Here are some points:
[ -6  17  -7  22  -9 -17   9 -11   3 -12  -3   7]
[ -4  16   4  67 -43 -79 -62  30  54  27  13  65]
[ 11  12 -10  76 -55 -85 -32   0  29  27   3  66]
[  8  17  -6  79 -72 -73 -49  24  23  24 -14  72]
[  9 -36  -3 -45  61  85  68 -21 -33 -35  16 -70]
[  1 -19  -2 -73  76  67  69 -20 -34 -62  31 -88]
[ -9   8 -20 -15  11   6  15 -15  -7  -7  30 -20]
[ -7  15 -17  30 -34 -45 -27   1  14  -1 -11  24]
[-21  -9   0  68 -49 -78 -57  10  16  17  -4  81]
[-12   3   3   6   8 -14 -31  13  40  19   8   5]
[ 25   0  -1 -19  11  19  32 -12  -8 -18  -2 -36]
[ -6  -1   7 -10 -24   8   6   5  15  21 -15  -6]
[  5   1  -4 -36  15  58  33  -9 -17 -15 -18 -43]
[ -6   1  -2  18  -1 -28 -33  15  44  30   5  15]
[  6  -3  -9 -32  18  30  15 -11 -18 -11   5 -38]
[ -1 -15   3 -25  41  29  -5  -1  22   6   8 -31]
[  3 -16  14 -57  38  53  30 -15  -4   3   7 -58]
[  7  23   2  41 -50 -47 -34  21   3  11   0  56]
[ 19 -13   3  -8  -9  12  12   3   5   6  -1   9]
[  2 -12   8 -37  39  46   1   6  23   5   6 -32]
[ -5   3  -8 -33  26  32  11 -19 -28  -7  -1 -44]
[-13  23 -20  64 -61 -61 -31  -1  11  10  -5  52]
[  1  11   9 -46  45  77   5   1 -10 -10   6 -54]
[ -1 -18  13 -27  30  29  -2  15  26  20  14 -18]
[ 11   4   6  59 -61 -71 -24  24  24  34 -15  74]
22 more points follow, each with its number after it:
[  7  10   2  38 -36 -39 -27  22   0   1  -2  41] 0
[   0   21   -4   80  -59 -101  -45   16   23    7   -3   94] 1
[  4   3  17  56 -21 -57 -24  13  27  17  -6  33] 2
[ -4   6  -4 -52  27  47  17 -15 -29  -4   2 -54] 3
[ 19 -20  -1 -64  56 101  71 -22 -22 -10   4 -83] 4
[  3 -27   9 -74  66  95  27   8  -4   0  16 -76] 5
[ -5 -20  13  16  -6 -23 -14  -4   5   3   9  38] 6
[  7  24  -3  48 -50 -48 -37  21   3   7   1  59] 7
[ -1  25 -13  36 -24 -56 -12  -3  16   3  13  32] 8
[ -5  -1   3   3  -1 -20 -30   9  32  18   5  13] 9
[ -1  -4  -6 -50  28  46   8 -15 -31  -7   4 -55] 10
[-16 -17   7  29 -27 -38 -41   7  11   4  -2  45] 11
[  4  -5   9 -59  43  48  25  -3 -22   7  -7 -70] 12
[ -5  16  -3  51 -22 -61 -22  -4  12   0  18  36] 13
[ -5   2  -3  -2   6  34  10  -8 -22  -9   3 -21] 14
[ -7  18   9  49 -42 -78 -45   5  19  39 -29  41] 15
[ 19 -20  -3 -12  20  47  38 -23  -8   2  13 -32] 16
[-10  34 -16  64 -63 -94 -55  -6  11  28  -5  68] 17
[ -4   7   3   7   6 -10   3   6   3  11   4   1] 18
[ -9  -5   1 -34  28  47  32  -2 -27 -28   0 -13] 19
[ -3 -27  10  23 -17 -24 -21   3   7   8   1  34] 20
[ 17  -4   5 -55  41  84  76 -21 -52 -38   4 -50] 21
Which two of these numbered points are nearest to each point below, ignoring the direction in which the first points spread most? Their numbers follow each, nearest first.
[ -3  30 -13  53 -46 -67 -55   2   0  15  -3  54] > 17 10
[ -7  15  -8  40 -20 -46  -4  -4   5   4  11  25] > 8 13
[-10  27  -1  76 -46 -90 -35  12  27  10  -7  88] > 1 8
[ -1  29  -7  44 -53 -78 -49   4   9  22  -4  54] > 17 3
[  -1   26    1   61  -54 -103  -67   18   33   44  -25   69] > 15 12
[  1  10  11  52 -44 -79 -54  28  56  44   1  68] > 9 5
[ -8  19  -1  70 -52 -77 -42  -6   8  14   4  71] > 13 1
[  4  18   0  65 -73 -84 -34  22  32  32  -5  80] > 18 4
[  5 -26 -10 -39  51  77  58 -26 -42 -43  12 -59] > 14 1
[ -2  -3  11 -17  29  22 -11   4  30  11   3 -16] > 9 5
[-19 -23   8   1 -10  -3 -15   0 -10   0   3  20] > 11 20
